0: [-0.2 -1.1  1.   0.2  1.2  0.1  1.5 -1.1  1.   2.2 -1.1 -1.8 -0.9 -1.9
 -0.4 -0.3]
1: [ 0.2 -0.4 -0.6  0.2 -0.3  0.8 -0.2 -0.5 -0.6  0.3  0.7  0.5 -0.7  0.2
  0.   0.3]
2: [-0.8  0.2  0.   0.6 -0.6 -2.2 -1.4  1.6  0.8  1.  -0.3  0.1 -0.2 -0.8
 -1.   0.2]
3: [ 0.5  0.2 -1.7  0.6 -1.9 -1.6 -0.5 -0.6 -1.2 -1.4  0.1  0.2  0.2  0.
 -0.7  0. ]
4: [ 0.8 -0.9  0.8 -0.2  0.9  2.1  1.7 -0.3  0.  -0.5 -0.8 -0.8 -0.2 -1.2
  0.5 -0.2]
5: [-0.1  0.6  0.7 -2.4  1.1 -2.5  1.6  0.   0.6  0.9 -1.3 -0.8 -1.6  0.9
 -0.3 -0.7]
6: [-0.6 -0.8  1.  -0.8  2.   0.  -0.3  1.4  2.9  2.3 -1.   0.5  0.7 -1.5
 -1.6  0. ]
7: [ 1.  -0.5 -1.3 -0.4 -0.4  0.3  0.9  0.5 -1.1 -0.1 -1.7  1.8  1.4 -0.5
 -2.   0.2]
8: [-0.2 -0.5  1.   0.4  1.4  0.2  1.5 -0.9  0.9  1.8 -0.6 -1.7 -0.9 -1.2
 -0.3 -0.3]
9: [-0.2  0.2  1.   0.2  0.6  0.7  1.6  0.5 -1.2 -1.3 -0.8 -0.6 -0.9  0.6
  1.5 -0.5]
10: [-0.5  0.1  0.3  1.2 -0.8  0.4 -0.1  1.6  0.7 -0.3 -0.4 -0.4  0.6 -0.3
  0.1 -0.2]
11: [-1.5 -0.6  0.2 -0.1 -0.3  0.4 -1.3  2.   0.1  0.7  1.4  0.3 -1.2 -0.5
  0.6  0.3]
12: [ 0.7  0.1  0.9 -1.8  1.7 -0.4  0.8 -0.3  0.8  0.6 -0.6  0.2 -0.2  0.4
 -0.2  0. ]
13: [-0.5 -0.2 -0.8 -0.5 -0.4  1.   1.3  1.1 -1.3  0.1  0.3  2.6 -0.1  1.1
 -0.7  0.4]
14: [ 0.1  0.6  0.3  0.   0.8 -1.8 -0.5 -0.3  1.1  0.7 -0.8  0.4  0.1  0.3
 -0.8 -0.1]
15: [ 0.3 -0.1 -1.3  0.5 -0.1 -0.6 -1.5 -0.8 -0.3  0.   1.8  0.3 -0.3 -1.
 -0.7  0.7]
16: [-0.8 -0.8 -1.3  1.  -1.2  0.5  0.   0.6  0.   1.2 -0.6  0.8  1.7 -0.9
 -1.5  0.2]
17: [ 0.4 -0.7 -0.5  0.2 -0.1  0.5  0.   0.  -0.2  1.2  0.2 -0.5 -1.2 -0.6
 -0.8  0.1]
18: [-0.2  0.2 -0.3 -0.7  1.4  1.9  1.9  0.1 -2.1 -0.2  1.   2.3 -0.2  1.
  0.2  0.5]
19: [ 0.9 -2.1 -0.2 -0.9 -0.3  1.3  0.8  0.  -0.1  0.8 -1.2 -0.9  0.  -1.9
 -0.6 -0.3]
20: [-0.6 -0.3 -1.1  1.2 -1.7  0.   0.4  0.8 -0.3  1.1 -0.7  1.   1.4 -0.6
 -1.6  0.3]
21: [ 0.9  0.5 -1.2 -1.1 -0.9  0.   0.7 -1.4 -0.9 -1.1  0.1  0.6  1.1  1.4
  0.  -0.2]
22: [-1.1  0.1 -0.8  0.3 -0.4  1.2  1.4  1.  -1.4  0.9  0.   2.  -0.5  1.1
 -0.4  0.5]
23: [-0.1 -0.4  0.6 -0.2  0.5 -0.7 -0.5  0.5  1.2  0.6 -0.8 -0.8 -0.2 -1.2
 -0.4 -0.3]
24: [-1.4  0.9  0.9  0.2  0.  -3.2  0.8 -0.5 -0.3  0.3  0.6 -1.2 -1.6  0.4
  0.2 -0.3]
25: [-0.4 -0.2  0.5 -1.8  1.1 -1.  -1.1  1.1  0.8 -1.   0.9  0.2  0.7 -1.3
  0.5  0.6]
26: [ 0.6 -0.7  0.  -0.1 -0.9  3.5  2.8  0.  -0.9  1.1 -1.5  0.2 -0.8  1.2
  0.3 -0.2]
27: [-0.7  0.5  0.4 -0.8  0.2 -0.3 -1.2  0.9 -0.6 -0.4  2.1  1.1 -2.2  1.6
  1.2  0.3]
28: [-1.1 -0.7  1.3  1.2  1.6 -0.1 -0.1 -0.1  0.8  1.4  0.7 -1.1 -0.2 -2.3
 -0.4  0. ]
29: [-1.2  0.3  1.6 -0.6  0.8 -0.9  0.  -0.8  2.3 -1.1  1.3 -1.8  3.  -2.1
  0.6 -0.9]
30: [-1.6  0.4  0.6  0.6 -0.6 -0.9 -0.8  2.8  1.5  0.5 -0.4  0.6  0.7  0.6
 -0.4  0. ]
31: [ 1.2 -0.9 -2.   0.4 -1.4 -0.1 -2.9 -2.3  0.2  0.7  1.9 -0.6 -1.  -0.4
 -0.1  1.1]
32: [-0.7  0.2  1.3  0.2  1.6  1.5  0.   1.8  1.1 -0.5 -0.3  0.9  1.9 -1.
  0.1  0.4]
33: [-0.1 -0.4  0.8  0.6  0.9  0.   1.8 -1.4  0.6  1.9 -0.9 -1.5 -1.1 -0.8
 -0.1 -0.5]
34: [-0.4  0.2  0.4 -0.1 -1.   1.2 -0.6  1.8  0.5 -0.3  0.1 -0.4  0.7  0.4
  0.8 -0.4]
35: [ 0.3 -1.  -1.  -0.2 -0.5  0.3  0.  -0.7 -0.7  0.8  0.2 -0.5 -1.3 -1.
 -0.5  0. ]
36: [ 0.5 -0.6 -0.2 -1.7  0.4 -1.7 -0.4 -1.5  0.3 -0.2  0.9 -1.2 -0.3 -0.7
  0.4 -0.1]
37: [-0.3 -0.7 -1.1  0.9 -1.4 -0.5 -0.1  0.8  0.3  1.7 -1.4  0.1  0.2 -0.8
 -1.8  0.1]
38: [-0.1  0.7 -0.8  0.6 -1.3  0.2 -0.2 -2.7  0.2  0.8  0.3 -1.7  1.6  0.9
  0.2 -1.1]
39: [-0.5  0.1  0.1  0.2 -0.4 -1.1  0.6  0.7  0.5  1.4 -0.5 -1.  -1.1  0.
 -0.3 -0.6]
40: [ 0.   0.2 -0.4  0.3 -0.5  0.7  0.5 -0.6 -0.9 -0.8  0.8 -0.1  0.3  0.1
  0.6  0. ]
41: [ 1.6  0.5  0.2 -0.7  0.4  0.7 -0.3 -0.9  0.1 -1.4 -0.5  0.5  0.   1.8
  0.2 -0.1]
42: [-1.6  0.   0.4  0.5 -0.6  1.  -0.7  1.7 -0.2 -0.3  1.5  0.  -0.2 -0.4
  1.3  0.4]
43: [-1.2  0.2  0.1  1.4  1.   1.6  0.4 -1.2  0.2  0.   0.9 -0.5  2.8 -1.
  0.2 -0.4]
44: [ 0.5  0.9 -1.5  0.7 -2.4 -0.9 -0.2  0.9 -2.4 -3.3  0.1  0.8  0.7  0.8
  0.   0. ]
45: [ 0.  -0.5 -0.3  0.6 -0.7  0.4 -0.3 -0.1 -0.3  0.5 -0.7 -0.3  0.4 -0.7
 -0.6  0.1]
46: [ 0.9  0.3 -0.1 -0.4 -1.2 -0.6 -0.2 -0.2 -0.6 -2.3 -0.1 -0.7  0.  -0.2
  0.6 -0.4]
47: [ 0.8  0.9 -0.8 -0.1  0.4 -1.9 -2.7 -0.3  0.1 -1.9  1.3  1.3  1.  -0.2
 -0.5  0.8]
48: [ 0.3  0.3 -0.3 -0.5  0.2 -0.1 -0.5  0.1 -0.1  0.3  0.4  1.3 -1.   1.1
 -0.4  0.5]
49: [ 1.7  0.4  1.2 -1.7  1.6  1.5  0.6 -0.7  1.3 -0.9 -0.2  0.6  0.2  0.9
  0.5 -0.1]
50: [ 0.2  0.3 -1.   0.1 -0.6  0.1  0.1 -0.9 -1.1  1.1  0.3  0.9 -1.7  1.3
  0.   0.8]
51: [ 0.8 -0.7  1.7 -0.3  0.6  0.5  0.1 -0.4  1.6  0.3 -1.2 -1.7 -1.2 -0.3
  0.8 -0.9]
52: [ 0.6 -0.1 -0.9 -0.4 -0.3  0.2 -0.3 -0.9  0.4  1.  -1.   1.1  0.9  0.7
 -1.3  0.6]
53: [-1.2  0.2 -0.1  1.  -0.5 -0.3  1.1  0.7 -0.2  0.7 -0.3  0.1  0.8 -0.4
 -0.6 -0.2]

[ 0.4  0.3  0.7  0.2  0.6  0.6  1.4 -0.2 -1.2 -1.  -0.3 -0.3 -1.1  0.1
  1.  -0.2] 9
[ 0.9 -0.8  0.7 -0.1  0.5  2.5  1.6 -0.5 -0.3 -0.3 -0.6 -0.6 -0.2 -1.5
  0.1  0. ] 4
[ 0.8 -0.2  0.6 -0.1  1.5 -2.9  2.9 -0.8  0.1 -2.7 -2.  -2.8  1.9 -3.4
 -0.5 -0.8] 29
[ 0.5  0.  -0.7  2.7  0.2 -1.6 -1.3 -1.3 -0.6 -1.1  0.4 -0.7  0.1 -1.9
 -0.4  0.5] 15
[-1.6  0.9  0.9  0.   0.4 -2.9  0.8 -0.7 -0.3  0.6  0.7 -0.9 -1.7  0.6
  0.4 -0.6] 24
[-0.7  1.6  1.6 -0.7  1.4 -0.5 -0.7 -0.5  0.3 -1.3  2.  -0.6 -0.6  1.6
  2.2 -0.1] 27
[ 0.4 -0.1  1.3 -0.6  2.   0.4 -0.1 -0.6  1.2  0.5  0.   0.  -0.3  0.2
  0.4  0. ] 12
[-0.7 -0.1  0.1  1.4 -1.   0.5 -0.5  1.7  0.4 -0.1 -0.5 -0.5  0.6 -0.5
 -0.1  0.2] 10
[-0.5 -1.3 -1.4  1.4 -1.4  2.  -1.3  1.2  0.7  0.7  0.1  0.3  2.  -1.4
 -0.6  0.8] 16
[-0.6  0.2  0.1  0.2 -1.  -1.5  0.3  0.5  0.1  1.1 -0.7 -0.7 -0.7  0.5
 -0.3 -0.6] 39
[-1.1 -0.4 -0.2 -0.2 -0.7 -0.2 -1.9  2.1  0.4  0.6  1.3  0.8 -0.6 -0.7
  0.1  0.6] 11
[ 0.  -0.1 -1.1  0.2 -0.4 -1.  -1.5 -0.5 -0.8  0.1  1.4  0.6 -0.4 -0.5
  0.3  0.6] 15
[ 0.8 -0.1  0.2  1.   0.1  0.2 -1.1  1.   0.4 -1.4 -0.3  1.   0.7 -0.2
  0.   0.2] 10
[ 0.3 -0.8 -1.2 -0.5  1.5  1.7  1.9 -0.8 -0.7  0.6  0.   2.   1.3 -1.4
 -1.5  0.8] 7
[ 0.9 -0.4 -0.9  0.8 -0.3 -0.1 -0.1 -0.4 -0.1  0.2 -1.4  0.4 -0.1 -0.6
 -1.2  0.1] 45
[ 1.1  0.1  0.9 -2.   1.6  1.1  0.6  0.7  0.4 -1.3 -0.3  1.2  0.2  0.8
  0.4 -0.1] 49
[ 1.9  0.3  0.  -1.1  0.   1.4  0.2 -0.6 -0.2 -1.4 -0.7  1.   0.5  1.7
  0.2  0.2] 41
[-1.1 -0.6  0.4 -0.3 -0.5  0.1 -1.7  1.9 -0.1  0.8  1.7  0.1 -1.6 -0.8
  0.4  0.2] 11
[ 0.1 -0.6 -0.8  0.5  0.1  0.4 -0.6 -0.2 -0.6  0.1  0.6  0.7 -0.5 -0.2
 -0.2  0.6] 1
[-0.2 -0.1 -0.8  0.  -0.3 -0.9 -1.4 -0.4 -0.5 -0.2  1.4  0.4 -0.5 -0.5
 -0.2  0.6] 15
[ 0.7 -0.6 -0.4  0.9 -0.5  0.2 -0.3  0.4 -0.4 -0.2 -1.8  0.6  0.4 -0.7
 -1.4  0.4] 45
[-1.   0.1  0.6  1.   1.1  2.1  0.7 -1.2  0.5  0.   1.  -0.8  3.1 -0.5
  0.5 -0.7] 43
[-0.5 -0.1  0.  -0.3  1.9  0.9 -0.3  0.4  0.2  0.4  0.8  2.2  0.4 -0.1
 -0.2  1.5] 48
[ 0.8 -0.1  1.1 -0.4  0.2  0.9  1.  -0.9  0.5  0.9 -1.5 -1.3 -1.3  0.7
  0.2 -1.1] 51
[ 1.5  0.2 -0.1 -0.5 -0.1  1.3  0.3 -0.4 -0.1 -1.6 -0.7  1.2  0.4  1.9
  0.5 -0.4] 41
[-1.1  1.4  2.1 -0.6  1.3 -0.3 -0.8 -0.2  0.5 -1.2  1.9 -0.8 -0.7  1.5
  2.5  0.2] 27
[ 1.  -0.4 -1.6  0.5 -1.2 -1.3 -0.4 -0.8 -1.1 -1.3  0.  -0.2 -0.1 -0.2
 -0.4 -0.3] 3
[-0.7  0.2 -1.1  0.6 -0.9 -2.1 -0.8  1.1  0.   0.7  0.1  0.  -0.1 -0.5
 -1.   0.2] 2
[-0.9  0.2  0.2  0.1  1.8  0.1  0.1  0.5  0.5  1.4  0.7  1.4  0.  -0.2
 -0.5  0.6] 48
[ 0.9 -0.1  0.8 -2.1 -0.7 -0.3 -0.1  1.7 -0.2 -1.9 -0.6 -0.4 -0.8  0.7
  0.9 -0.9] 46
[-0.6  0.3 -0.7  0.   1.6  1.4  1.3 -0.7 -2.3 -0.3  1.4  2.8  0.1  1.
  0.2  1.2] 18
[ 0.7 -0.5 -1.   0.1  1.2 -0.8 -0.7 -2.2 -0.4  0.4  1.   0.6 -0.3 -1.
 -0.8  0.7] 15
[ 0.8 -0.7  0.9 -0.1  1.4  2.1  1.9 -0.4 -0.3 -0.5 -0.7 -0.5  0.1 -0.3
  1.  -0.6] 4
[ 0.2 -0.2 -1.4 -2.2  1.  -2.   0.6 -2.1 -1.5 -1.   2.3  0.4 -1.1 -0.3
  0.   1.1] 36
[-1.9  1.2 -0.6  3.2  1.2  0.4  3.6 -0.3 -2.1  0.4  0.3  0.5  1.2  0.1
 -0.5 -0.5] 53
[ 0.8 -2.  -0.4 -1.1  0.   2.   0.7  0.1  0.1  0.9 -1.4 -1.4  0.  -2.2
 -0.6 -0.5] 19
[-0.2  0.3 -0.6 -0.7  1.4  1.6  1.2 -0.3 -2.  -0.4  1.3  2.7  0.1  1.
  0.   1.1] 18
[ 2.3 -1.  -2.1 -0.4 -0.3  0.1 -1.3 -3.5  0.   1.4  0.3 -0.2 -1.  -0.6
 -0.6  1.1] 31
